In the rows, zero is written as 128.
The rows of R fall into 4 groups, which share some directions, and each row is roughly a mix of its group's hidden directions.
R (182 x 12):
[[ 88  99 110 138 151 172 183 132 116 130 160 116]
 [ 87  93 104 123 149 134 140 179 134  82 105 113]
 [115 148  89  96 150 150 169  86 113  94 147 148]
 [118 188 119  84 163 120 109 124 154 128 126  88]
 [104 135 159 174  98 158 143 142 162  84 153 138]
 [159 157 158 125  92 116 171 174 131 161 122 146]
 [164 150  78 150 120 148 137 130 102  82 158 103]
 [156  82 153 146 155 129 118 123 157 119  99  71]
 [110 120 123  70 127 165 147 134 179 146  99 147]
 [124 108  96 148 123  83  99 163 165  94 108  99]
 [180 160 155 118 125 103 124 117 148 109 105  73]
 [144 169 153  85  94 124 149 154 154 132  88 153]
 [108 161 147  80  83 142 166 130 142 112 135  91]
 [128 161 167 147  92 114  69 128 113 135 148  95]
 [122 144  81 182 160 105 132 131 128 125 129 179]
 [135  75  89 114 111 112 117 100 166 117  86 145]
 [129  92  89 126 148 119  97 121 104 139 195 143]
 [135  89 112 117 163 125  94 118  92 178 135 165]
 [179  99 148  94 145 102 127 101 156 110 101 162]
 [ 84 115  86 138 142 138 109 144 103 141 191 139]
 [129 142 152 114 142 165 200 123 132 114 162 103]
 [144 134 119 195 143  97 131 107  85 120 159 110]
 [183 170 103 103 139 154 117 140  99 135 161 104]
 [162 175 150 109 101 107 132 133 135  77  94 149]
 [194 160 145 116 120 112 146  87 130 159 105 129]
 [148 120 172 189 143 147 171 151 123 129 147 142]
 [129 130 126 171  95 129 106  72 108 168  94 130]
 [158 173 154 123 105 135 158 120  98  80 128  92]
 [126 131 120 142 127 150 125  99 167 167 196 151]
 [123 136  97 121 142 132 156 102 120 167 153  60]
 [ 95 134 187 109 137 135 139 162 141 109  89  93]
 [149 146 132  98 194 121 135 169  94 144 126 106]
 [157 135 157 170 133 110  99 155 153 162 121  79]
 [ 97 138 143  86 147 125 145 191 145 117  88 132]
 [150 119 131 128 118 187 158  92  87 162 138 148]
 [ 88 117 120 169 143 126 105 193 150 101 128 130]
 [166 144  80  85 105  76 129 129 140 117 120 114]
 [134 200 106 137 170 138 150 122 111 133 132 164]
 [159  93 123 109 109  96 104  92 152  98  79 126]
 [143 154 164 135 127 148 111 115 204 128 154 139]
 [ 98 144 190 110 118 142 131 166 133 119  83 107]
 [ 82  73 123 129 142 178 141 120 132 160 137 149]
 [119 117 129 171 120 164 126 135  66  97  91 140]
 [154  85  96 149 158 136 184 111 112 122 131 159]
 [130 142  87 171 158  82 116 131 122  86 149 108]
 [172 180 109  90 114  99 147 118 138 145  97 107]
 [164 164 157 126 177 158 138 133 161  99  99 131]
 [152 107 159 118  92 142 130  82 117 111 102 182]
 [152 172 134 175 145 121 157  80 129 104 118 154]
 [123 196 136 162 121 140 115 156 141 134 165 160]
 [162  65 114 106 101 162 113 145 117 156 135 106]
 [ 76 100 107 126 144 132 142 184 151 113  98 104]
 [134 106 170 144 130 170 190 111 151 106 115 137]
 [146 146 170 146 129 156 174 175 116 148 163 131]
 [135 155 133  71  81 162  93 132 122 152 118 110]
 [107 130 150 140 125 109 135 146 135  83  61  91]
 [134 151 154 136 159 136 146 171 131  77 159 168]
 [166 132  98 115 168 118 150 150 124  69  99 136]
 [142 105 206  98 141 129 120 150 137 120 156 143]
 [121 158 137  79 131 100 111 150 160 173 165 143]
 [ 68 104 103 136 117 137 151 118 142 153  73 141]
 [ 76  98 103 153 129 146 123 131 143 155 186 139]
 [135 170 138 122 127  88 145 166 145 187 126 106]
 [ 92 125 126  87  70 144 114 128 114  92 147  95]
 [118 116 105 118 147 165 193 131 162 128 111 165]
 [107 129 102 107  92 136 189  97 135 121  82 126]
 [108 124  90 151  92 146 130  79  83 156 128 148]
 [106 161 104 144 132 131 156 124 145 158 186  84]
 [ 99 150 147  78 115 117 143 170 162 154 111 161]
 [123  96 123 140  86 108  85 113 147 122  75 162]
 [160 116  82 169 145 142 137 132 159 112  75 133]
 [112 153 172 101 125  96  97 182 128  95 117 138]
 [129 163 158 126 124 148 114 116 200 149 160 142]
 [131 111 107 116 128  60  86 135 154 100  99 118]
 [108 131 166 115 127 110 116 129  91 139 199 154]
 [118 155 143 137 149  81 106 176 105 137 164  93]
 [ 99 135 161 175 108 104 131 136  78 161 129 157]
 [146 105 147 129 117 139 118 119 104  79  99 193]
 [169 106 157 158 160 120  99 148 162  84 144 133]
 [175 166 151 104 152  98 146 133 156 130 103  87]
 [152  77 134 143  87 174  91 115 136 147 111 117]
 [ 83  90 100 107 111 115 103 142  98 176 152 124]
 [118 159 147 120 127  73 108 127 172  93 111  92]
 [102 142 123  79 110 136 115 155 129 197 135 110]
 [168 140 144  97 169 104 142 154 142  70 126 131]
 [169 123 133  80 119 110 119  85 104 143  99 168]
 [175 148 136 165 123  84 113 136 103  81 143 109]
 [106 153  59 131 159  83 132 133 110 131 148 121]
 [142 153 103  92  93  95 135 105 120 114  68 141]
 [115 144 132 148 147 154 142 130 123 166 193  85]
 [ 83 134 114 124 120 141 150 163 131  86 156 182]
 [119 113  82 100 140 113 109 148  70 105 144  93]
 [100 118  97  97 156  88 143 141  71 149 120 109]
 [148 174 112 144 146 168 108 118  99 100 169  96]
 [147 117  86 120 111 173  96 122 166 101 167 148]
 [124 117  91 167 120  84 108 102  86 130 150  92]
 [158 137 149 195 146 149 173  99 127 121 128 137]
 [138 109 129 137 119 104 133 100 164 135  59 167]
 [ 88 189 101 123 128 131 174 133 146 156 127 112]
 [ 92  64 138 138 137 167 118 150 126 114 163 149]
 [123  95 148 163 142 100 118 152 115 113 175 180]
 [151 130 169 148 143 141  91 107 126  94 186 110]
 [121 110  97 144 134 116 132  75 169 159  80 133]
 [137  99  58 143 119 129 136 111  79 129 154 130]
 [104 173 141 110 163 153 132  93 119 172 149 160]
 [ 80 115 105 132 128  95 124 157  70 121  97 109]
 [101 107 113 100 160 161 182 125 148 108 138 166]
 [176 152 149 128  82 112  82 136 115  98 110 109]
 [153 112 155 122 101  49 114 118 148 127 147 131]
 [127 152 154 126 100 151 167 148  73 128 160 161]
 [120 103  88  78 135 121 157 106 107 155  83 110]
 [146 115 158 122  97 113 102 130 150  79  82 165]
 [ 90  80 117  95 118 157 158 151 117 145 149 167]
 [131 167 144  97 147 129 102 181  79 132 136 105]
 [153 168 107 134 149  79 116 126 152 152 127  75]
 [160 179 130 101 131 120 169 126 118 161  88 154]
 [110  95  86  90 121 109  71 129  96 135 134 114]
 [ 90  86 139 125 134  84 128  88 144 172 106 116]
 [187 121 107 164 113 137 118  86 146 142 115  90]
 [168 133 124 164 161 108 134 102 146 123 152 188]
 [114 114 167 152 170 110 168 135 159  96  93 111]
 [131 120 116 154  96  75  77 120  84 136 129 113]
 [114 116 105 119 171 141 184 109 146  85 138 159]
 [109 139 100  86 133 133 138  99 186 140 142  85]
 [123 140 138 178 175 111 137  93 133  75 115 141]
 [101 123  90 133  95 173 127 110 149 160 175 145]
 [156 129 157 147  82 133 109 168  90 160 156 108]
 [179 161 133  87 115 105 157 126 100 162 141 152]
 [167  98 136 123 183 123 146 119 167  82 135 123]
 [144 146 146 153 168 107 153 157 191 113 136 148]
 [193 171 166 137 117 120 112  94 106 123 127 132]
 [ 90 119 139 123 151 100  69 150 168 116 153 107]
 [129 156 105 140 111 163 162 145  93  81 100  95]
 [138  72 109  74 152 157 156 124 128 138 126 156]
 [ 81 133 170  92 106 108 108 138 109 121 170 100]
 [ 81 134  69 107 137 128 127 155 136 167  94 132]
 [ 98 147 182 106 151 120 145 167 123 114  95  92]
 [169  87 180 112 145 150 113 120 141 153 158 152]
 [132 127 165  71 138 156 117 151 161 125 102  86]
 [143 121  60 123 130 132 134  90 143 155 169 154]
 [ 92  93  88  68 106 122  97 129 128 151 124 130]
 [111 154 105 155 132  70  88 153 102 119 105 151]
 [131 149  92 165  96 105 100 121 115  84  98  95]
 [110 107 157 128  74 161 137 106 105 182 124 122]
 [ 93  97 112 105 101 116 121  94 114 157 122  69]
 [121 137  89  81 115 127 121  99 181 122 104  91]
 [113 120 162 141  82 128 104 125 173 169  91 142]
 [145 150 186 105 168 146 139 176 118 144 135 146]
 [ 98 130 162 157 153 150  80 139  92 124 161  99]
 [163 128  85 113 121  94 113  96 172 124  89 107]
 [134 140 144 174 139 127 152 135  70 106 178 132]
 [125  97 107 151 150  96 123 165 125 145 149 192]
 [124 141 142 111 127 163 189 118 146 116 106 182]
 [146  96 108 110 134 109  65  99 102 147 160 145]
 [141  91 101 132 123 136 150 129 106 184 129 185]
 [108 142 126 194  95 139 119 110 157 154 156  99]
 [130  89 125 145 126  79  90 173 154  96 142 120]
 [ 93 129  76  98 116 145 147 160 100 169 107 135]
 [187 179 156 127 143 153 139  98 126 103 134 111]
 [ 96 146 142 124 137  70  76 146 102 158 135 131]
 [128 116 142 106 108 124 130 146  88 100  60  95]
 [173 160 167  92 126 116 130 134  93 123 100  88]
 [124 111 120 155 120  84 101 156 159  74 117  96]
 [101 107 141 130  78 148 137 101 119 191 112 145]
 [109 175 142 119 131 125 172 137 136  91  70 120]
 [133 136 124 132  92  77 118  96 161 110 101  80]
 [131 195  82 103 103 142 143 148 100 136 117 126]
 [174 105 126 139  75  90 118  90 119 131 149 104]
 [136 148 140 171 177 149 171  92 156 111 116 136]
 [107 105 130 131 140 149 125  90 183 154  74 124]
 [113 129 150 122 102 167 201 101 149 117 130 134]
 [161  70 116 120 129 135 148 149 187 110 114 137]
 [150 142  91 128 125 137 152  95 174 158 125 182]
 [117 206 101 129  95 128 136 135 133 157 110 145]
 [134 175 159 124 133 146 169 126 114 153 164  80]
 [179 126 130 109 155 189 147 128 142 148  94 136]
 [194  82 143 141 106  98 109 111 142 132 151 130]
 [127 121 158 161 126 165 109 111 111 180 172 104]
 [164 141 179  97 121 165 155  97 137 124 100 104]
 [118  83 156 142 117 163 181 129 101 147 103 152]
 [ 98 107 129 149 175 133 168 137 179 117 131 163]
 [134 111 148  93  99 168 118 103 140 136 111  64]]

Each list below has two rows that fit no group; the rest each fit one group, if only roughly. Name those rows in the order they come.
    j_810: [115  90 129 145 133  91 157 152 156 159  95 174]
    j_692: [108 101 177 113  96 146 169 101  98 153 130 153]
    j_367: [122  67 137 104 132 132 102 102 133 129 170 174]
    j_74: [154 162 132 131 103  86 118  61 142 139 131 105]
    j_934: [135  80 153 163 140 102 124  92 102 127 162  88]
    j_973: [ 63 139 136 122 116 135 109 148 132 154  68 132]
    j_717: [180 131 146 136 114  75 117 127 165  90 119 105]
    j_762: [154  80 139 145  94 155 105 136  73 108 131 147]
    j_412: [ 73 113 100 145 113 147  75 144 157 104 144 138]
    j_707: [ 94  90  99 116 137 113  89 152 129 138 140 187]
    j_66: [108 108 143 152 109  92 102 159 144 124 145  64]
 -> j_973; j_66
    j_816: [132  91 112 166 101 116  78 102 119 103  87 119]
    j_929: [106 143  77 155 142 151 163 144 150 173 159 129]
    j_948: [134 110 116 125  87 107  74 128  72 103 146 118]
    j_782: [ 97 183 131 144 131 102 137 110 188 152 134 138]
    j_741: [ 78 100 121  90  84 109 114 124 127 164 125  96]
    j_466: [156 138 131 119 103 136 108  97 111  93 177  76]
    j_737: [139 157 133 159 167 128 162 118 170 178 121 104]
    j_204: [137 130 147 105 139  77 151 137 166 146  83 168]
    j_82: [136 156 118  50  95 144 139 143 149 134 109 139]
    j_820: [170 140 182 154 121 108 145 117  78 106 146 122]
 -> j_929; j_820
    j_338: [ 80 140 164 105 168 164 106 122 165 131 110 112]
    j_112: [146 114 199 117 168  97 136 142 121 121 124  95]
    j_91: [124 118 123 128 133 149 107 129  59 127 132 190]
    j_732: [156 132 192  98 145 140 125 149 132 154 102  87]
    j_771: [119 169 144 122 119 107 118 158 176 132 172 170]
    j_641: [146  53 138 131 146 127  79 112 123 139 132 106]
    j_719: [148 139 132  86 143 101 141 105 158 115 109  62]
    j_18: [157 127 149 148  91 126  59 121 109  99 119 105]
    j_241: [139  99 120 126  87 140 109 124  78  70 140 147]
    j_700: [125 136 147 158 124 123 135 114  96  75  65 113]
    j_434: [161 126  99 146 144 146  97  78 117  87  89 121]
 -> j_700; j_434
    j_60: [156  83  82 179 133 115 132 152 135 104 114 151]
    j_347: [112 143 157 136  80 133 130 168  66 111 138 115]
    j_217: [170  90 117 144 172 134 136 106  90  90 109 110]
    j_242: [152 122  99 137 142 116 156 112  96 129  60  96]
    j_988: [152 154 111  85 123 149 137 184 103 108 120  89]
    j_370: [166 148 111 196 135 152 141 121 124 135 118 172]
    j_100: [150 101 163 137 106  82 158  89 156 131  98 146]
    j_348: [141 179 150 137 139 109  77 168 112 120 165 126]
    j_504: [126 146 142  97 123 202 139  97 106 102 123 149]
    j_429: [ 96 100  95 145 130 136 137 127 156 127 189  85]
    j_751: [120 140 104  79  93  72 142 140 116 167 115 121]
    j_262: [156 180 168 150 100 115 105 111 123 173 114 118]
    j_15: [ 82 147 184  97 144 147 115 111 154 122 112  96]
 -> j_347; j_370
    j_7: [ 87 104 106 102 165 157 153 136 157 140 176 122]
    j_940: [111 111 105 124 106  86 102 169  69 147 123 131]
    j_68: [139  78 137 126 160 137 188 126 128 120  94 158]
    j_75: [162 132 145 195 127  72 123 135 111 121 127 114]
    j_120: [ 93  90 120 168 180 130 144 114 129 160 161 122]
    j_655: [139  96 165 107 140 176 110  87 162 156 132 109]
    j_314: [106 125 166 145 120  76 105 177 147 138 127  91]
    j_369: [124 140 125 143 112 145 182  84 179 141 159 132]
    j_618: [129 116 135  80  83 127  73 123  94 102 113 123]
    j_31: [139 102 169 112  90 157 160 131  76 116 153 122]
 -> j_940; j_314
    j_708: [129 135 203 120 145 128 110  82 159 132 145 131]
    j_976: [103 107 108 142 122 134 198 112 100 149  91 118]
    j_236: [ 84  98 171 126 115 144 148 123  89 168 145 102]
    j_304: [150 168 157 146 134 108 130 152 150 159  65 121]
    j_639: [149 132 107 112  95 130  49 132 137 103 127 150]
    j_135: [109 100  90  88 154  95 115 115 139 170 127 166]
    j_88: [153 160 109 100  78 117 141 152 141 102  78 140]
    j_999: [ 98 145 123 131 155 174 142 111 134 191 139  97]
    j_722: [ 99 152 184  82 138 119  92 132 131 130 166 118]
    j_411: [102 133 127 183 180 126 168 122 122 154 156 124]
    j_953: [164 148  84 141 103 124  71 134 111 167 132 140]
    j_188: [103 102 145 120  68 126 116 107 115 116 131  69]
 -> j_88; j_953
    j_26: [104 108 155 150 119 104  98  68 168 131 154 122]
    j_122: [171 152 153 129 121 148 127  83 117 113  87  81]
    j_683: [113  92 110  91 110 138 120 122 118  62 160 147]
    j_623: [103 139 121 132 119 165  99  86  60 131 145 126]
    j_495: [102 136 149 172  74 140  90 137 137 161 102 140]
    j_145: [149  87 145 109 158 150 113 171 132 162 158 165]
    j_324: [178 135  97 143 126  84 128 131 117 107 169  87]
    j_875: [ 84 162 125 100 130 134 149 129 155 137 122 195]
    j_595: [156 132 132 112 121 101 131 106 179 112 161  71]
    j_720: [107  95 113 147 140 123  73 170 151  99 149 101]
    j_862: [130 135 162 153 113 151 159  64  94 132 145 151]
    j_509: [ 76 142 112 143 124 103 155 110 104 151 136 187]
 -> j_122; j_875
    j_588: [118 124 111 117  75 147 101  89  89 112 158 159]
    j_79: [170 163 153 177 153 136 114 132  96 144 120  90]
    j_624: [ 77 150 138 176 118 110 114 132 146 172 128 164]
    j_616: [148 167 135 157 152 104  87 167 105 169 109 125]
    j_869: [149 112 149 119 112 152 165  94 119  66 105 154]
    j_576: [144 120 118  91 166 125 157  94 136 150 171 173]
    j_293: [122 183 135 150 112 126 154  91 131  82 106  93]
    j_427: [183 153 113 140 166 153 156 140 103 131 137 172]
    j_176: [129 105 130 102  85 166 167 148 107 147 137 178]
    j_582: [ 72  98  86 154 128 129 105 165 149 153 135 111]
    j_258: [125 149 136  99 164 136 138 155 141 141  73  75]
    j_747: [ 84 130 170 138  76 149 143 169 110 118 145 119]
    j_510: [141 100  97 108 107 170 164 119 163 177 117 123]
    j_612: [160 162 153 124 118 115 119 124 126  79 150 188]
    j_533: [160 164  92 151 180 129 120 114 173 138 108 137]
 -> j_258; j_747
    j_205: [ 92  97  98 133 171 111  85 122 137 152 144  88]
    j_292: [147 107 121 174 156 131 135 154 161  81  95 155]
    j_25: [155 134 152 104 108 135 163  78 122 127 165 175]
    j_189: [111 153  79 127 118 128 142  71  96  99 104 107]
    j_754: [124 139  86 134  83 154 153  79 100 153 111 109]
    j_927: [100 163 111 128  93 146 158 118 102  93  96  85]
    j_787: [130  99  99 123 153  83  61 140 147 123 137 145]
    j_209: [145  92 117 164 113 114 116  70 163 109 154 107]
    j_34: [103 110  88 144 142 123 167  90  84 132 152 162]
    j_791: [182  63 132  89 136 133 132 125 133 155 134 137]
    j_182: [113 169 130 149  93 106  71 161 105 109 121 110]
 -> j_189; j_791
    j_536: [171 118 130  79 126 108 152  98 125 117  75 152]
    j_837: [156 120 107 137 161 104  82  76 168 125 113 120]
    j_104: [106 110 153 187 136 152 103 132  83 142 160 115]
    j_374: [152 172 118 100 156 153 146 153 101 114 181 113]
    j_997: [163 126 140 145 188 145 117 148  71 116 118 137]
    j_659: [163 168  93 125 141 151 114 171 100  97 144  97]
    j_113: [104 176 155 135 114 150 129 164  96 174 118 156]
    j_194: [120  87 128 119  81 155  96 122 125 188 112 132]
    j_858: [117 113 188 125 105 141  94 156 157 138  82 130]
    j_607: [128 124 179 127  98 173 174  97 136 145 132 153]
    j_254: [144 113  70 124 129  88 116 121  72 111 108 118]
    j_959: [ 94 173 147 124 126 157 167  98  90 157 145 109]
 -> j_837; j_959
    j_731: [135 171  78  84 138 130 130 163 102 163 134 133]
    j_712: [108 121 170 115  92 139  66 157  95 133 119 129]
    j_86: [200 116 128 140 165 128 172 114 149 132 114 137]
    j_926: [126  78 110 101 149 109  87 153 113 136  78 143]
    j_758: [142 106 133  85 110 189 137 138 118 147 101  88]
    j_461: [ 78 176  96 150 109 101 152 100 112 126 107 112]
    j_248: [116 164 145 199 144 147 140 152 112 163 136 120]
    j_596: [144 102 162 131 132 148 124  63 117  90  93 142]
    j_518: [127 136 145 108 167 158 183 130 155 148 175 137]
    j_27: [174  99 140 157 139 107 107 163 146  73 139 125]
    j_246: [ 87  90  94 124 151 128  95 179 111 146 104 120]
    j_524: [159 135 135 107 151 118 158 130 156 167  89 181]
 -> j_86; j_596
    j_775: [157 128 110 163 146  82  88 151  83 125 149 111]
    j_843: [115 184 100 150 113 136 148  71 118 122 110 102]
    j_203: [145 192 106  90 138 160 136 105 120 155 114 100]
    j_604: [142 143 119 154 101 114 180 126  92  76  99 128]
    j_494: [ 98 133  84 154 168 154 131 121 142  82 127  89]
    j_833: [137 156 104  98 152 165 114  99 136 193 122 121]
    j_76: [157 141 102 147 130 115 192  90 104 116 148 157]
    j_289: [142 136 163 130  88 103 106 175  77 110 149 132]
    j_907: [149  93 161  73 136 143  88 160 115 114 118 152]
    j_956: [ 74 163  79 161 155 122 125 109 143 139 110 140]
    j_559: [107 134 127  94 105 144  96 141  87  99 185 144]
    j_541: [127 147  68  86 130  96 172 112 118 135 148 137]
    j_560: [ 54 162 136 107 126 123 132 143 136 102 102  97]
 -> j_775; j_494
